In the data rows, the value 128 means zero.
Each row of this table is followed by its label. One hidden rule gives the labels. It looks at one to three of the table's principal directions, none of them among the few with the most spread.
[119 116 118 143 142 124 114 148 144 130 148  83 106 102 123 127 116 128
 114 114 121 152 151 146 102 107 155 148 112 112 126 114 131 127 154 122
 157 130 165 136 145 116 143 124 137 103 147 154 165 122 120] U
[100 129 141 132 158 138 117 125 105 143 140 131  95  82 119 147 124 147
 109 110  98 156 111 113 133  89 134 125 159  97 133 114 108  95 132 117
 132 121 162 114 116 112 135 126 141  88 117 148 163 121  93] T
[107  96 122 126 158 135 125 153 150 135 163  76 104 116 105 155 132 105
 146 127 101 162 161 105 144 103 176 146 137 132 157 146 130 129 164  86
 174 145 156 131 141 114 129 148 170 121 110 168 165 135  91] Z
[134 121 114 105 116 132 158 116 136 119 123 130 143 148 142 138 137 116
 161 139 130  89 120  93 152 152 131 126 139 149 154 155 131 146 119 135
 124 140 104 121 113 118 109 121 126 142  95 132 112 130 136] Z
[125 206 199 138 103 125  81 157  77 136 128 193 103 112  88 106 176 141
  96 138 100 147 108 181 139  98  75  92 106 108  60  83 131  77 123 126
 119 130 156 132 130 168 120 137 144 133 175  79 106 157 100] Z
[141  95  95 141 122 121 155 140 171 117 111  88 149 143 163 127 116  99
 138 123 142 122 177 143 110 132 156 143 124 125 139 128 131 173 138 150
 159 118 158 146 142 104 138 125 120 155 142 145 122 113 138] T
[ 96 167 182  72 134 141 146  98  99 141 146 166 138 110 113 155 161 105
 156 118 107 159  94  70 204 110 129  93 149 136 152 126 104  84  86  97
  98 129 142  96  86  83  86 148 151 152 108 141 116 130  92] Z
[124 115 152 137 158 153 145 134 155 112 132  63 105 108 114 181 122 144
 128 126 104 105 146  77 164 118 155 155 145 127 129 178 140 112 157 106
 159 122 139 128 121 133 161 172 127  88  89 190 180 116  77] T
[136 155 144 118 127 118 117 141 108 127 159 143 136 107 101 137 165 132
 144 151 108 158 122 114 177 133 111 124 123 137 137 140 126 106 130 117
 135 133 130 113 123 132 100 151 139 131 121 153 127 145 108] Z
[110  40  77 115 187 169 163 102 176 134 134  50 129 156 152 151  67 110
 134 110 156 118 167  70 125 128 191 138 159 144 193 175 143 169 128 111
 137 138  87 126 140  92 162 137 130 118  81 155 158 106 155] Z
[129  90  76 149 150 129 110 159 138 124 137 117 106 140 124 116  98 129
 124 147 114 156 175 134  98 113 134 156 156  95 173 138 136 170 145 144
 156 157 120 126 145 147 114 122 128 111  96 106 124 156 152] T
[104 148 173 110 138 146 134  95 127 118 133 121 120 148 132 144 118  92
  72 127 152 171 156 108 151  85 121  94 153 108 120 100 126  91 121 101
  79 118 153 125 113 115 149 155 128 186 153  95 142 122 113] U
[140 139 107 129 127 106 104 129 112 128 156 144 139 113 116 115 122 146
 123 154 140 164 131 135 120 140 107 139 128 114 141 121 129 128 124 135
 127 138 117 110 134 142 112 120 114 114 133 126 122 142 157] T
[103 113 140  92 147 136 157  73 137 136 148 104 146 140 144 150 118  91
 115 109 168 154 128  93 169 121 158  94 136 157 148 118 119  99 114  85
  77 107 133 132 119  79 144 146 149 185 144 145 156 101 124] T
[126 131 128 112 123 116 145  90 119 136 119 148 143 130 142 137 124 126
 112 125 151 128 114 119 149 129 115 103 142 121 129 111 122 111 110 127
  92 106 131 125 111 108 131 125 120 152 135 124 129 118 138] T
[124 114 108 143 107 113 130 118 118 141  95 164 116 123 154 116 112 137
 118 115 129  91 114 166  91 122 116 115 149 105 111  92 122 143 120 154
 128 119 148 143 132 127 139  83 126 121 138  94 117 126 147] Z
[130 123 126 150 163 125 100 174 145 113 174  70  89 114  82 138 122 144
 105 153 124 164 168 127 124 122 141 170 109 104 135 155 161 117 180  98
 169 146 142 138 156 179 147 163 138  87 122 159 173 150 105] T
[132 182 179 122  98 123 122 130  84 125 127 185 125 103 107 146 188 140
 152 141  80 107  71 117 177 131  88 107 135 151  96 134 108  82 127 120
 120 122 130 118 103 143 102 136 143 131 117 134 118 139  76] T
[ 97 116 147 129 153 125 125 130 118 128 183 101  81  97 101 148 141 103
  84 119 118 173 123 113 156  95 133 114 130 129 140 114 141  76 175  66
 118 121 164 147 141 129 142 146 182 143 130 147 203 137  85] Z
[125  82  88 111 149 120 158 107 158 113 149  84 149 152 150 130 100  99
 135 131 169 145 158  96 139 155 157 143 135 148 189 148 137 158 134 117
 112 132 116 127 134 106 130 129 122 160 108 151 142 119 155] Z
[131 125 138 138 144 132 125 128 126 124 135 113 135 110 123 124 123 151
 127 118 134 127 116 124 135 150 132 143 112 148 130 143 133 126 129 126
 125 120 117 125 135 135 142 138 119 103 122 160 144 117 125] U
[146 113  66 135 136 112 103 161 127 133 160 117 138 117 122 115 131 142
 155 160 113 163 161 135 119 130 139 154 137 117 169 136 119 165 139 154
 167 159 123 107 140 122  95 111 128 105 117 145 118 145 155] U
[116 122 135 110 149 142 127 129 136 118 160 101 125 137 108 150 134 105
 144 143 116 165 143  80 156 121 145 138 142 146 161 159 123 119 142  93
 131 147 114 111 121 125 114 155 141 141 100 145 141 135 105] U
[133 155 156 128 132 110 121 118 108 124 153 127 130 102 106 144 154 140
  97 135 129 164 115 118 177 123 106 120 117 130 118 121 125  78 144 105
  98 103 143 124 116 129 129 159 132 141 141 160 165 126 100] U
[144 173 176 150  80 130 124 184 129 121  72 177 122 134 119 110 168 126
 147 130  83  85 129 171 106 118  98 132 108 100  71 118 139 149 120 164
 179 134 161 142 125 166 110 128 123 121 137  86  67 152 101] T
[124 191 180 158  95 128  93 172  84 131 119 182  87  87 109 117 181 140
 106 129  67 125 103 178 114  81  86 106 127  97  61  82 115  90 143 143
 153 129 185 137 128 155 120 114 153 113 163  94 121 147  76] T
[125 152 148 150 131 141  98 161 104 131 139 133  95 104 101 129 156 154
 119 135  86 130 110 134 121 103 121 135 130 122 104 126 120 104 154 121
 148 142 136 124 127 155 128 128 150  92 125 129 145 136  89] U
[125 172 161 146 122 112 101 158 108 133 142 142 114  98 110 127 164 126
 103 132 103 181 148 172 145  86 118 116 120  99  95  84 113  93 142 125
 136 113 202 141 132 128 121 148 153 149 179 132 137 136  85] U
[129  76  92  92 144 160 190  90 187 125 101  60 187 183 179 123  93 104
 168  98 186  90 141  67 118 167 202 149 117 176 183 164 124 193  98 136
 108 135  79 114 107  68 135 118 106 150 102 156 111  76 170] Z
[109 136 146  84 121 132 164  79 107 151 119 169 161 129 153 135 150  99
 139 104 143 130  89 101 175 126 126  72 140 150 141 105 105 107  83 119
  82 105 132 115  99  66 111 119 143 178 136 126 110 107 128] Z
[106 144 167 129 130 128 118 128 114 137 118 157 106 113 109 139 128 126
 108 119 107 153 124 128 132  95 116 122 147  93 115 107 123 104 122 111
 128 122 160 124 115 136 126 138 136 124 125 108 129 140 100] U
[148 137 126 149 110 113 124 145 123 125  98 149 122 124 124 111 133 158
 117 130 127  92 104 150  95 148  94 143 107 105  99 130 143 136 137 155
 143 121 119 129 127 165 136 109  97  89 124 117 117 133 136] U
[131 136 119  95 113 106 126  89  96 151 167 162 160 119 122 134 160 122
 154 142 144 136  85 122 180 153 118  82 123 184 133 120 114  95 112 100
  93 120  99 121 130 101 109 120 159 165 145 142 129 126 143] U
[124 152 141  77 139 138 156  92 123 133 138 122 179 124 138 141 144 122
 139 126 146 170 125  60 186 125 140 117 139 128 171 130 102 119  87 134
  91 125 126  75  77  62  95 141 107 149 116 163 117 103 132] T
[142 120 124 150 128 137 119 173 165 106 104 104 126 164 121  89 103 123
 125 125 138 131 165 149  64 142 132 178  88 109 130 145 156 179 136 149
 156 149 110 136 143 171 125 135  96 112 122  99  96 143 151] Z
[121 137 149 114 126 129 138 116 115 141 130 142 135 120 128 132 156 119
 137 113 127 121  95 126 155 133 128  98 114 155 115 122 121 102 121 112
 115 111 132 133 125 109 130 130 148 144 143 142 132 116 109] U
[126  99  89 141 133 128 103 130 128 151 119 144 113 139 133 113  97 133
 132 126 131 120 135 173  79 122 130 117 134 117 116 117 130 146 120 139
 148 136 109 143 160 136 141 104 132 109 145  92 111 138 165] Z
[147  89  66 166 137 121  73 174 134 141 137 135 111 146 108  81  89 146
 129 145 126 143 165 196  55 137 119 150 107 115 133 132 156 180 137 152
 172 162  79 141 186 175 125 111 123  89 132  80 102 169 197] U
[147 152 133 153 101 110 123 120  93 137 122 165 138  99 139 112 161 166
 123 119 132  82  61 170 125 156 106 108 104 166  80 106 115 101 132 137
 104  97 126 152 136 143 142 104 145 123 164 140 138 107 119] Z
[146 150 141 143 115 133 111 131 105 142 105 162 146 111 126 118 146 166
 138 130 114 103  92 143 116 140 104 121 121 137  89 130 115 125 112 151
 140 119 106 112 125 140 135 116 111  93 137 129 104 117 128] Z
[126 155 142 125 132 124 103 130 106 125 132 154 111 135 111 129 129 139
 112 148 123 144 138 143 143 118  98 114 139 105 116 122 131 105 122 132
 113 133 127 124 128 152 126 141 116 129 135 102 117 150 129] U
[129 164 142 138 111 119  93 145  90 132 119 188 104 118 101 124 141 151
 114 148  85 147 120 141 127  97  82 126 155  84 116 109 115 112 124 144
 125 142 132 110 108 155  94 124 121 111 113  84 107 164 120] U
[127 141 133  99 117 123 135 121 122 119 154 134 137 137 118 148 155 100
 155 152 113 144 134  93 180 128 123 116 143 150 154 143 120 117 129 111
 118 143 121 113 112 113  93 143 142 166 108 134 123 144 116] U
[124  88  88 122 142 120 144 133 159 125 147  85 142 131 145 131 116 100
 160 121 132 152 160 119 128 135 175 151 128 147 175 138 119 161 138 121
 146 134 143 133 138  92 114 127 143 148 120 163 138 119 133] U
[157 110  84 135 125 121 139 129 118 134 114 143 163 130 145 116 145 156
 164 131 122 100  97 121 140 168 122 136 123 162 151 157 112 156 121 161
 124 120  83 117 120 118 106 115 116 116 101 155 111 117 146] T
[150  93  89 137 143 143 150 123 142 129 118 102 164 160 156  91 119 145
 131 115 181  88 111 130 106 181 150 133  92 179 145 149 141 167 124 144
 105 122  71 141 145 132 151 113 123 130 131 140 121  96 169] T
[104  86  95 140 160 148 108 141 168 117 140  76  96 164 138 115  58  95
 107 128 150 167 210 150  62  97 170 151 148  97 154 118 141 168 138 123
 146 160 140 144 165 138 152 125 127 135 140  84 129 139 160] U
[ 98  76 101 131 175 157 130 117 189 111 151  34 113 149 146 148  48  83
 102 116 152 202 220  99  78  76 201 169 163  97 175 128 120 156 141 100
 139 145 155 129 140  98 151 149 127 145 128 128 162 111 136] Z
[163 199 141 123  64  90 120  96  53 162 123 221 169  88 142 108 211 183
 159 128 139  41   0 196 161 188  79  56  76 204  35  91 101  64  99 148
  82  81 109 150 130 125 128  84 152 133 206 147 109  98 129] Z
[138 120 120 149 121 149 138 131 118 125  91 147 122 151 146  99 122 143
  86 120 136  93 114 130  96 121 103 120 137 113 124 118 137 149 127 159
 103 130  98 129 117 147 137 105 114 125 112  79 117 125 150] Z
[124  82 116 144 144 156 144 140 169 110 101  86 104 158 135 132  84 117
 114 121 129  97 159 103  85 123 141 159 143 108 144 162 157 169 146 132
 156 145 103 131 134 151 154 129 106 102  83 108 135 133 139] T
[140 168 171 128  99 134 138 124 112 114 100 151 132 130 123 127 158 148
 120 129 120  83  85 109 137 142  93 126 116 136  94 135 130 110 128 138
 108 123 111 116  97 151 128 124 106 118 116 119 120 122 108] U
[150 205 220 171  98 154 106 197 114 103  75 159 105 114  92 107 174 172
 110 128  75  85 101 145  98 120  79 160  91  96  49 139 145 120 140 159
 168 135 138 121 110 208 132 146  98  67 121 103  96 141  71] T
[119 169 194 112 133 172 146 125 112 117 114 132 132 122 121 156 166 131
 135 121  86 120 109  64 189 103 124 116 152 142 126 151 107 100 114 125
 110 130 126  98  80 110 113 163 128 132  92 144 126 117  70] U
Which label does each new row get?
[ 95 132 162  93 152 160 142  96 108 143 146 141 116 118 120 156 135 107
 125 113 115 144 107  82 181  99 131  83 157 141 144 132 121  87 104  94
 100 126 121 116 114  94 124 150 158 145 110 127 143 127 106] -> Z
[131 107  99 135 132 134 132 117 105 139 107 164 127 135 145 113 121 150
 139 115 119  92  93 136 127 145 116 115 142 146 143 136 118 140 111 152
 103 123  88 133 127 127 118 108 129 119 102 112 115 129 149] -> U
[111 142 151 166 138 138  90 153 110 130 126 144  77 106 108 132 119 139
  82 126  89 166 140 155  93  66 115 134 157  77 100  98 116 102 149 120
 140 129 167 137 133 158 137 135 144 108 137  94 147 144  92] -> T
[154 111  78 110  97 106 151 106 131 148  93 163 179 149 166 110 131 132
 184 124 152  70 101 153 121 180 126 108 112 158 128 131 120 167  89 171
 128 117  94 131 129  97 112  89 109 138 138 128  76 115 181] -> U
[151 123 118 151 124 163 134 155 142 102 108  99 125 172 140  97 129 140
 114 136 139  74 139 125  99 147 128 145 111 152 126 153 150 166 147 156
 121 153  78 136 133 165 144 121 115 124 111 101 117 125 146] -> U
[106 145 169 135 143 141 107 141 117 134 131 139  90 100  97 147 122 137
 114 119  91 152 132 127 133  87 125 131 145  92 113 123 128  99 127 109
 145 131 156 126 125 141 128 152 140  97 118 122 142 146  93] -> Z
[111 101 120 119 126 119 120  95 128 144 131 141 124 156 137 105  94  99
 103 108 168 138 138 170 118 129 129  90 116 148 126  90 143 127 112 108
  81 121 114 157 156 116 144 118 145 178 163  80 131 136 176] -> U
[124 155 155 168 114 115 114 207 136 101 124 123  87  96 110 116 152 128
 132 126  73 141 157 164 102 104 133 181 116  84 119 114 132 145 166 142
 188 142 214 149 134 166 106 133 144 105 125 134 128 154  71] -> T
[135 116  84 149 104  84  90 131 122 147 121 161 118 124 130 118 103 136
 129 143 126 138 151 203  85 118 116 125 140  96 105  87 120 141 129 146
 147 126 151 147 155 137 127  97 126 126 166  94 113 150 164] -> Z
[138 168 169 116  95 150 154 126  98 140 102 173 146 104 132 148 197 140
 168 120  79  63  61  98 178 128 111  93 134 163  96 142 107 105 107 140
 136 117 120 116  94 106 106 126 150 122 110 147 108 114  83] -> Z
[146  76  87 171 137 149 124 138 143 129  97 116 115 153 144 101  89 159
 125 116 144  54 111 160  58 164 130 144 113 156 110 158 153 170 140 147
 143 130  60 158 168 175 173 105 117  84 115 105 126 120 166] -> Z
[128 161 172 115 116 137 153 116 113 122 117 146 140 113 133 145 162 136
 142 123 120  90  93 105 174 142 119 109 129 150 109 136 124 104 114 127
 116 113 138 126 108 123 130 138 133 133 123 151 124 114  94] -> T
[168 118 103 184 116 114 115 196 149 103 113 108 118 127 116  90 131 159
 125 135 117  99 136 169  72 163 112 189  75 121 115 155 161 172 170 162
 176 134 114 152 156 193 129 126 106  81 117 135 126 144 136] -> Z
[114 143 158 125 100 142 133 114 113 143 100 167 114 141 136 130 145 107
 117 112 114  97 103 145 122  97 120  84 140 134  87  95 118 108 118 117
 109 121 138 147 120 121 133 115 158 162 149  79 116 126 112] -> Z
[121 146 171 130 141 153 154 130 118 106 127 120 127 115 131 134 151 137
 116 117 120 117 104  83 161 132 127 136 135 143 141 146 125 114 133 122
 106 121 135 120 103 134 131 147 132 128  98 153 144 111  83] -> T
[134  92  65 117 139  89 122  94 119 149 177 125 143 117 125 149 121 124
 124 154 152 173 132 123 155 131 132 112 149 137 162 121 118 110 143  99
 110 115 118 130 140 104 119 126 153 155 136 153 163 130 154] -> T
[139 204 174 136 113 101  76 148  75 121 158 176  98  92  70 133 171 164
  90 169  97 170 104 142 155 111  55 121 120  89  84 113 130  57 149 119
 119 129 140 108 116 183 112 147 117 102 142 117 140 165  96] -> T
[137 150 142 163 108 118 100 128  88 153  97 187 110 109 126 107 137 170
  87 116 124  95  83 197  95 117  85  94 119 110  56  84 127  98 124 146
 115 100 133 152 142 160 158 104 132 105 173  89 125 126 131] -> T
[148 120  97 163 143 101  92 164 107 130 192 113 105  89  89 134 157 152
 100 167 112 170 132 146 143 124 109 136 119 130 128 135 142  98 190 102
 154 127 132 141 163 168 133 143 165 110 137 163 182 150 110] -> T
[133 115 153 160 137 173 151 182 187  84  87  60  98 152 130 133 105 122
 115 125 108  87 184  97  80 113 147 191 130  89 126 173 164 180 160 150
 191 153 139 130 124 171 156 149  94  86  81 122 126 130 100] -> Z
[135  87  78 173 146 133 101 161 132 137 109 128 100 141 131  95  93 153
 108 123 124 122 141 174  54 123 130 152 128 102 130 126 136 167 146 153
 151 138 108 147 158 165 143 104 123  89 123  93 123 139 157] -> T
[147 180 141 167  66  87  72 157  65 149  98 246 115 109 114  77 166 154
 112 134  90 124  88 238  91 116  50  94 109 106  55  58 113 113 117 169
 122 118 145 147 143 167  98  90 135 134 181  50  79 165 142] -> U
[124 157 157 134 132 128 108 140 127 114 144 111 107 114 106 126 122 148
 108 139 138 131 130 132 108 130 123 149 113 109 104 126 144 109 141 118
 138 140 141 124 134 167 149 131 116  93 141 130 142 131 118] -> U
[136 145 150 145 120 129 119 124  93 142 109 175 116 115 119 114 144 164
 107 117 127  85  70 156 128 143  89 101 110 138  84 122 139  99 121 132
 107 106 103 144 135 161 147 122 132 105 137 111 128 129 126] -> Z
[118 115 109 112 140 113 109 108 109 155 163 137 130 111 117 144 130 127
 148 136 126 150 120 136 156 129 135 101 138 152 134 123 116 105 124 104
 128 127 121 124 145 105 128 125 153 131 142 147 142 132 136] -> Z
[132 119 120 119 124 154 154 119 138 124  96 129 147 148 153 130 124 122
 146 120 119 101 129  94 128 125 136 130 150 131 149 145 114 158 106 155
 124 135 106 110 102 103 113 121 111 132  95 119 102 116 136] -> Z
[130 101  96 160 119 127 105 128 124 145  86 163 115 146 150  97  88 142
 125 110 132  93 122 198  55 131 119 119 131 120  97 105 125 157 112 159
 132 123 108 155 158 146 150  92 117 112 150  72  98 131 169] -> U
